One turn moves each row of this set onto another row. After a few examples, where does it send each row asked below?
det: [ -8 -25   2   0 -28 -14  -8  33 -28   6  15 -24  15  39   0  -5 -34 -14
  -3   6   4 -15 -13  13 -15  -5  35  34  17  33 -13   0]
bur: [  4   5 -34  14 -22  -8   8  34 -19 -15 -31 -10  27   1 -45 -36 -15 -42
  27 -31  -8 -26  20 -34  -8   3   1   9  33  45 -21  61]
Setu: [-27   5 -57  26 -23  19  16 -23   4 -38 -31   1  12   6  -8 -22  25 -10
  -7 -24   9  -7  29  -8  26   4   7  -1  42  36 -15  41]
gir: [  6  24  19 -28 -17  -4  -2  43 -13 -30 -31   0  26   7 -50 -39 -30 -21
  -6 -12   7  -6   1 -32 -37  -7 -13  -6  -5  25 -33  46]
Moguz: [  0  -5 -55  19 -24  11 -14   2  -7 -30  -1   1  21 -21   0  -7  24 -36
  11 -60  14 -19  22   1  37  24 -16  14  11  11  15  22]
teso: [ -6   1   5 -32   8  16 -19   9  32  -6  -3  10  17 -18  -3 -22  -2  15
 -44 -27   1  22   2   1 -48 -15  -4 -26 -27   6  12  -1]
zem: [ -7   3  14 -30   6  10 -27  10  12  -1  -6  17  49  -5 -18 -26 -23  10
 -45 -36   9  22  20   1 -32 -24   3 -29 -19  -4   6 -10]
sepi: [-37   9 -43  44 -23  39  15 -30  -2 -14 -37  -6  30   6   1 -28   6   3
 -11 -21 -12  -5  32  -9  16   1  20  -2  28  37  -9  22]
tiz: [ -3  -9   1 -12 -21 -28 -12  30 -29  18  11 -29  20  27   0 -20 -24  -8
   0  -3   8 -19  -9  21  -6 -10  40  30  32  44 -13  -8]
zumat: [ -5 -24  -4  -4 -22 -24 -10  33 -25  17  15 -24  19  35  -2 -12 -32 -13
   1  -1   5 -15  -6  17 -13 -11  41  29  29  39 -11  -1]
Zege: [  9  -9 -11  -4  -7  13 -39  19  -5   4  12   6  51 -27  -3 -11 -13 -21
 -11 -69   4  -3  20   6   0   7 -12  -1 -28 -12  31 -13]
pebu: [-29  -2 -57  33 -13  33  15 -24  21  -8 -27 -11   3 -11  11 -25  23   5
  -8 -21 -20  -4  20  -8  -6   0  18  -4  26  46   3  29]
tipid: [ 15 -10 -16 -27  -7  -4 -36  25   2 -26  15  16  32 -23 -13  -6   5 -29
 -14 -64  27   1  14   6   5   8 -26  -4 -19 -16  21   5]
gugi: [ -5   0   9 -13 -28 -19 -11  27 -32  10   8 -31  16  27   5 -19 -23  -5
  -2   2  11 -20 -16  21  -3  -3  33  34  22  42 -17 -10]
ditul: [-34  15  -6  -1  -4  27   7 -20  13 -11 -37   9  36  16 -15 -37 -11  26
 -45  -6  -1  20  28  -7 -22 -27  24 -30  15  27 -20  12]
rit: [  9  -3 -16 -15  -2  13 -33  16  15   1  13  -2  20 -45  11 -14  10 -11
 -13 -60  -2  -2   2   7 -17  10 -17  -1 -30   2  35  -7]
geni: [ -4  -5 -54  25 -14  24 -12  -4   9   1  -2 -15  11 -39  19 -15  27 -17
   9 -57 -15 -18  13   2  10  20  -3  13   3  26  30  11]
Dabu: [-29   9 -22 -15  -4  10  11 -14  21 -38 -33  17  17  20 -25 -30   7  13
 -41  -5  18  20  25  -8 -13 -25  12 -30  30  27 -28  34]
Lub: [ -3   0   3 -47   5  -4 -21  15  20 -31  -4  26  29   2 -28 -21  -6   1
 -46 -30  29  24  15   0 -26 -23  -9 -31  -8  -5  -5  12]
giri: [ -7  -9  10  -4 -33 -12  -8  30 -33   2  10 -27  13  35   5 -10 -29  -9
  -4   8   8 -18 -19  17  -8   0  30  37  12  35 -17  -5]
dekip: [-30   1 -19  -3   1  28  10 -15  35 -12 -28   4   6   3  -3 -30   5  26
 -41  -3 -12  20  12  -9 -42 -22  18 -27   8  34  -8  23]
deret: [ 23  30  14 -33 -15 -17 -19  51 -23 -17 -18  -7  34 -17 -44 -40 -20 -34
   9 -40  12 -19   1 -22 -20   4 -22   4  -7  21 -15  32]
Niba: [ 21  16 -19  -8 -19 -19 -12  46 -26  -7 -18 -13  33 -21 -40 -39 -11 -47
  30 -52   2 -31  14 -24  -2  10 -13  13  17  34  -8  43]
ratu: [ -4   9 -10   2 -21   2  15  33 -11 -29 -40  -2  22  18 -50 -36 -26 -26
   5  -6  -5  -9  12 -39 -30  -8   1  -3  19  39 -37  64]
dula: [-10  -5 -47  42 -25  31 -14  -6 -14  -4  -7  -8  39 -20   9 -12   5 -25
  10 -59  -9 -20  28  -1  30  22  -2  15   1  13  22   6]

pebu goes to dekip
Zege goes to dula
gir goes to deret
Now these:
Moguz goes to Setu
tiz goes to zumat

One turn moves each row of this set onto another row. After a few examples, where does it send each row asked below?
mel: [-34 -27 -19  13 -10 -21 -34 -54   1  61  16 -57   2  -7 -18 -10  32 -59
 -24  -2   3 -16   1  21  18 -16  30  15 -18  -5  40  -6  34]
Konil: [-24 -26 -19   5 -14 -26 -25 -44  11  61   6 -50   1  -6 -13  -7  41 -69
 -26 -10  10 -15  23  29  12  -9  30  10 -25 -13  35  -3  35]
fatu: [-22 -49 -14  -7 -18  -4 -18 -33   5  48  -3 -67  31   0 -15 -11  14 -56
 -27  16  17 -10 -18  -1  -8  -9  14  26  -6 -10  63 -30  30]
Riv: [  4 -31  -1  -8 -20 -15 -18 -46  -4  67  10 -34  -6   8 -23  -9  25 -79
 -21 -30  41   4  27  26   4  -4  20   7 -41   2  20  -8  18]
tem: [-34 -39   0   5 -13  -5 -21 -72  -7  46  38 -40   9   9 -31  -6  35 -32
 -26  -9  12 -15  -3  23  19 -16  33  30 -11 -16  53 -25  22]
nekam: [-10   6  -1  33  -6 -20   7  -8 -18 -48   1  -4   1  24 -38  11 -26 -50
  14 -33  19 -21 -24  34 -19  -3  30 -15 -45  18  12 -28 -30]
Kibol: [ -6   6  -3  20   7 -10  22  13   1 -36   5   3  13   8 -28  29 -35 -51
 -13 -25  27 -24 -21  24 -31   3  17 -12 -26   8  -8 -29 -19]
tadob: [-14 -17 -30  30 -29   9  17   7   5 -33  27 -16  30   1 -46  24 -29  -9
  -8 -35 -10   1 -30  31 -30 -14  18 -21  -3   7  -9 -22  10]
med: [  3   8 -18  28 -16 -32   2 -14  -1 -41 -10  -8  12  16 -31  10 -17 -38
   1 -51  33  -3 -30  44 -34 -29  38 -12 -46   5   8 -40 -22]
kudas: [ -3  -4   1  23  18  -8   1   7   3 -28  12  -6   4  13  -4  42 -36 -32
  -7 -37  34 -17 -42  25 -25  -9  26 -14 -23  -1  -6 -42  -7]
tuvi: [ -4 -35   3 -21 -26  -8   0 -13   9  70  -1 -53  35   6 -11  -6   9 -73
 -46  -4  27  11  10  29  -6  -4  11   7 -29   2  21 -13  35]
Fino: [-16 -44   1  14 -26  -8 -37 -63 -29  63  34 -48   0   4 -37 -13  13 -58
  -9 -19  17   3  -5  20  17 -22  21  15 -37  10  39 -20  19]
kuro: [-22 -54 -21  10 -19   1 -31 -56  -8  47  19 -55   2  -3 -31 -10  23 -52
  -5  -2  13 -15  -3  -5   4  -7  17  22  -7 -10  62 -22  24]
bib: [ -5   4  -9  20  21 -17   2  -8  13 -34   1   3  17  12 -24  34 -36 -38
 -26 -15  41 -25 -32  29 -35 -16  26 -16 -15   8  -2 -23 -13]
Dagu: [  1   5 -27  15  -3 -10  14  -3  18 -31   2  -5  23   6 -28  22 -31 -32
 -27 -38  31  -4 -43  26 -39 -17  20  -7  -9   5 -20 -29  -7]
vonem: [ -7 -29  -7  28 -14  11   7  11   5 -41  34  -7  19  21 -18  40 -33 -29
  -8 -42   3 -17 -27  35 -11   4  12 -20  -4 -11 -13 -32  14]
vif: [-38 -33  11 -10 -10  -8  -6 -38   4  54  15 -55  40   4 -14  -2  24 -29
 -43  12  12  -8 -14  26   2 -20  33  29 -14 -12  60 -32  29]
ziru: [ -8   0   5  28  -2 -15  -1   3 -10 -39  -7 -21   3  36 -11  18 -27 -30
  21 -38  21  -7 -40  42 -20  -8  41 -24 -48  18  21 -32 -14]
Fiz: [-23 -21   7 -25 -14 -13  11 -26  20  55  -7 -47  29  14  -8  -7  40 -44
 -38  -1  24  -2  19  36  -5   0  37  16 -24  -9  51 -12  27]
Nok: [-22 -16  -2  42 -30  -5   9   1 -24 -55  21 -15  24  23 -48  11 -32 -39
  12 -25 -14 -19 -26  41 -10  -4  20 -17 -32  10  16 -32 -11]
Zudo: [-11 -34 -10  -5  -7  -3   5 -11  16  63  12 -59  36  18  -7  -4  16 -46
 -31  10  22  16 -16  31   3 -30  14  24  -2   6  48 -18  50]
noz: [-13 -24 -11  40 -32   3  10   4 -22 -55  23 -23  35  21 -40  13 -18 -34
   9 -29 -18 -10 -20  51 -23 -19  29 -26 -30  -6  -1 -42   6]
pud: [-12 -14 -21  43 -42 -13   5  -3 -14 -43  14 -18  20  10 -49  12 -14 -16
  20 -48  -8   2 -18  49 -26 -26  36 -24 -40   8  18 -33  -5]
der: [ -7 -15 -15  25  -2  13  23  19  -3 -34  26 -11  28   1 -30  34 -25 -30
 -13 -23   1 -13 -18  30 -38  -9  22 -25 -11  -7 -25 -34   9]
Katud: [ -7 -47 -21  -1 -24  -9 -19 -45   4  46   0 -45  -8   4 -25 -11  40 -68
  -1 -16  27 -13  30   7  -2   5  21  13 -22 -16  57 -13  20]
Divop: [ -5   0  -9  34 -10 -14   2 -19 -23 -55   0 -19  13  36 -34  -2 -16 -45
  16 -33  13  -9 -35  47 -25 -21  43 -19 -45  11   2 -37 -18]
bev: [-19 -28  -3 -12 -17  -9  -5 -60   9  47  15 -31  -2  20 -25 -11  51 -47
 -21 -23  25  -9  31  33  12   5  37  17 -21 -13  44  -4  19]
lalaf: [-20 -45 -11  21 -12  -4 -17 -37 -10  59  41 -54  13  11 -26  -3  23 -35
  -6  -3  11   9 -13  27  18 -41  19  26 -10   3  60 -26  44]
Rifi: [-23 -47   6   0 -32  -1 -20 -29 -15  66  22 -67  41   2 -25 -10  -3 -53
 -34   7   3  10 -22  23   7 -23  12  16 -25  10  39 -26  37]
Ribob: [-16 -24 -17  31  -9   8   8   4  10 -39  32  -2  30   6 -41  40 -34 -22
 -21 -15   0 -24 -15  34 -25  -5  13 -27   5  -1  -6 -14  12]
Bebes: [-17 -16  -4  29 -17   4  22  22  -5 -43  25  -9  35   7 -38  29 -40 -40
 -15 -18  -5 -22 -24  31 -22   3   7 -15 -13   1  -4 -33   0]
lubu: [  1  11 -14  19  20  -4  15  -5  -5 -34   1  -6   5  15 -24  19 -23 -42
  -6 -28  31 -13 -32  25 -40 -11  34 -19 -26  11 -22 -29 -16]
Mis: [  0 -36 -14  15 -13 -17 -18 -50  -3  53  28 -35 -11  23 -23  -8  41 -58
   2 -28  34   6  19  38  20 -30  23  23 -24  -6  51 -18  32]
vip: [ -8   3  -2  33  -6 -33  -6 -16  -6 -50 -13  -9  16  32 -32  13 -22 -41
   8 -23  26 -19 -21  53 -27 -21  43 -25 -49  15  29 -24 -21]
Luti: [ -7 -41 -14 -17 -23 -13  -7 -22  17  47 -22 -58  23   7  -9 -11  29 -73
 -23   1  31  -8  15  12 -14   3  19  16 -20 -15  58 -21  26]
zegi: [-26 -25 -15  -3 -18 -27 -19 -32  17  58  -5 -60  23  -2  -4 -10  34 -71
 -38   2   7 -12  11  34   8 -11  28  13 -24 -13  37  -8  40]
darub: [-12 -24  -3  33 -34   3   5   7  -8 -51  14 -23  18  44 -24  15 -24 -28
  21 -43 -10  -6 -25  53  -6   4  28 -30 -29   7  12 -23   8]
Segi: [-36 -27 -15   5 -14 -23 -27 -42   7  58   5 -67  24  -3 -10 -13  26 -61
 -36  10   0 -13 -11  26  13 -18  27  19 -17  -5  42 -12  39]
Tadu: [-20 -25  -9  44 -36  -8   0  -2 -11 -54  19 -14  29  26 -49  19 -20 -25
  13 -24 -14 -17  -4  58 -16 -12  30 -35 -29   6  25 -16   4]
fir: [  7 -25 -13 -10  -8 -19   5 -23  23  57  -1 -40  11  30  -4  -9  36 -69
 -23 -15  46  12  17  41   5 -19  19  21 -17  -2  39 -11  39]

Divop goes to lubu
Segi goes to mel
Now these:
Tadu goes to vip
lalaf goes to Mis
Bebes goes to Nok
pud goes to med
fatu goes to kuro
Rifi goes to Fino
darub goes to ziru
Fiz goes to vif

One turn moves each row of this set onto another row. After a few examples, where does it send each row asked below?
midun: [  4 -16 -23  24  44  14  21   8 -19  51 -47   0  17 -12 -12  -4  32   9
 -25   4 -10  30  33   2   2]
rumu: [  2 -16   7   7  -5 -23 -20   9   9  -1 -14 -18  -5  -4  23  55  11 -13
  -4  39  15  -7  -9 -17 -20]
Baneg: [-24 -39  24  25  -1 -11  15 -21 -16  19   5   1   3  40 -15 -16 -21   4
 -56   1 -33 -17 -13  22   9]
zoram: [  2 -14  -2  -3  10  28 -48   3   8   4  -3  -1   9  14  13 -17 -44   1
  19  22 -13  11  18  25  -8]
sura: [  2 -23  16  15  -9 -22 -24   4   6   6 -25  -9   1  -1  27  50  12 -17
   6  41  12   8 -17 -17 -18]
por: [  5  -9 -30  14  46  11  21  19 -20  44 -40  -6  12 -17 -14  -3  32  13
 -28   4  -6  21  34   0   1]
tafu: [ -4 -21  11  14  -3 -14 -18  -8  11   0  -8 -17  -3  -2  21  65   9 -14
 -13  34   6  -3   0 -17 -24]
Dimal: [-12 -27  26  23 -11 -26  17   7  -6  34 -14   3  18  32  -4 -38 -29  -7
 -31  22 -15 -17 -37  18   7]
vupop: [  3 -13 -27  21  47  16  23   8 -19  47 -39  -4  14 -14 -13   0  32  12
 -32   3 -12  25  37   0  -2]
rasum: [-20 -21  18  20  -4 -14  27  -7   1  24  12  -8  11  29 -11 -13 -33   0
 -62  11 -23 -35 -14  16  -1]
Rebo: [  2 -12  -6  -8  12  28 -44   5   9   0   3  -8   6  12   9 -12 -46   3
  13  21 -12   4  20  26  -9]
gavum: [ -6 -18  -8 -13  20  15 -50  -4   8  26   2   7  11  22   5  -8 -47 -16
  17  23 -20   6  17  -6   8]
sov: [ -1 -30  10   2   1 -26 -34   7 -10  -7 -22  -9 -14   3  16  49  22  -6
   3  31   9   5 -13 -16  -9]
doz: [-16  17  19  53  20   3  26 -20 -19   0 -21 -11  28  22  23 -23  41  -3
  -2 -30  -6 -15   6   3   6]
seduv: [-18  24   3  30  27 -20  25  -1 -18  17 -16 -10  26  22  15 -25  36 -13
   1 -25   1 -33  -1 -30  22]
Bigiv: [-18 -41  29  27  -6 -19   8 -11 -22  26 -13  10   9  41 -11 -33 -18   1
 -36   9 -27  -4 -30  22  13]
maf: [-12 -33  18  11  -5 -28   8  16 -24  18 -10   0   0  35 -14 -39 -18   9
 -35  10 -16 -22 -35  21  15]
sisi: [  5  -6 -29  18  43  13  28  15  -9  51 -37  -8  19 -20 -11   1  26   8
 -32   8  -7  19  38  -2  -4]
Gar: [ -3 -28   7   2   3 -19 -29   0  -6 -10 -10 -14 -17   4  14  62  20  -3
  -8  26   6   0  -2 -16 -14]
Sizat: [-11 -17  13  11  -8 -27  22  19  -5  23   1  -9   9  26 -11 -30 -31   2
 -46  17 -10 -37 -29  18   4]
Bebed: [ -8 -34  14  12   3 -13 -29 -16  -4  -5 -13  -8 -12   7  17  64  19  -8
  -9  25  -2   9   0 -16 -13]
reze: [-23  18  10  40  29  -9  28 -23 -14  19  -9  -8  30  26  16 -14  35 -18
  -9 -31 -10 -27   8 -30  18]
derag: [-13  20  16  47  19  -6  24  -3 -21  -1 -26 -12  26  19  22 -32  43   1
   5 -26   3 -18  -2   2   8]
Zire: [-20 -32  29  34  -9 -13  22 -18  -1  36  -3   5  21  35  -6 -22 -32  -9
 -48  14 -27 -14 -24  18   2]
Lum: [  3 -10 -25  27  42  15  27   7  -9  54 -41  -4  23 -18  -9   0  27   3
 -30   8 -10  27  35  -1  -3]
Baroz: [  7  -9 -24  24  42   9  25  14 -13  55 -47  -2  25 -19  -7  -8  27   4
 -22  11  -5  28  29  -2  -1]
Dugu: [ -4 -36  19  13  -1 -20 -35  -9  -7   2 -26  -3 -10   9  19  52  21 -12
   5  30   2  17 -12 -15  -9]
logi: [ -2 -28  19  21  -6 -15 -21 -15   9   8 -19  -9   2   0  26  58  11 -20
  -3  37   3  12  -8 -16 -21]
febu: [  1 -16  -1   1  12  32 -44  -6  10   5   0  -2  11  16  13 -11 -44  -1
  15  20 -18  14  20  25  -9]
Nofir: [-20  19  11  39  27 -15  24 -15 -17  23 -19  -3  33  26  19 -24  36 -19
   3 -25  -5 -22  -1 -29  22]
getak: [  6 -13 -26  17  44   9  20  19 -22  47 -48  -2  15 -16 -11 -10  34  10
 -21   7  -4  27  29   0   3]
tumov: [-18 -28  12   8  -1 -20  15   6 -17  11   8  -8  -5  34 -19 -20 -21  13
 -55   4 -23 -34 -17  21   9]
Teru: [-18  21  12  46  22   3  29 -17 -17  -8 -12 -18  24  20  20 -17  39   3
 -11 -32  -5 -26  12   2   3]
tev: [ -5 -14 -14 -18  22  16 -47  -1  10  21  12   2   6  19   2  -2 -49 -11
   8  18 -19  -4  23  -7   7]
nuso: [  8  -6 -30  18  43   9  26  22 -12  51 -43  -7  20 -20  -9  -7  26   7
 -25  10  -2  20  31  -2  -2]
Gon: [ -7 -18 -11 -13  21  19 -47 -10   9  25  10   4   9  22   4  -2 -48 -15
   8  19 -23   3  23  -7   7]
mure: [-14  24   9  40  20  -4  27  -1 -19  -8 -16 -19  21  16  20 -25  41   5
  -5 -29   2 -30   5   2   6]
dafov: [ -3 -16 -13 -19  19  12 -49   4   7  22   5   3   7  21   4 -10 -46 -13
  15  22 -18   1  17  -6  10]
Suzag: [-22  24   2  31  30 -14  28  -9 -15  14  -6 -13  26  23  13 -14  35 -12
 -11 -29  -5 -37   9 -30  19]
Lizu: [ -1 -13  -4  -3  12  33 -43  -5  11   0   7  -7   8  15  11  -7 -46   2
   8  19 -18   7  25  25 -10]

getak goes to Lum
doz goes to Suzag
Lizu goes to dafov
Now these:
maf goes to Zire
sov goes to logi

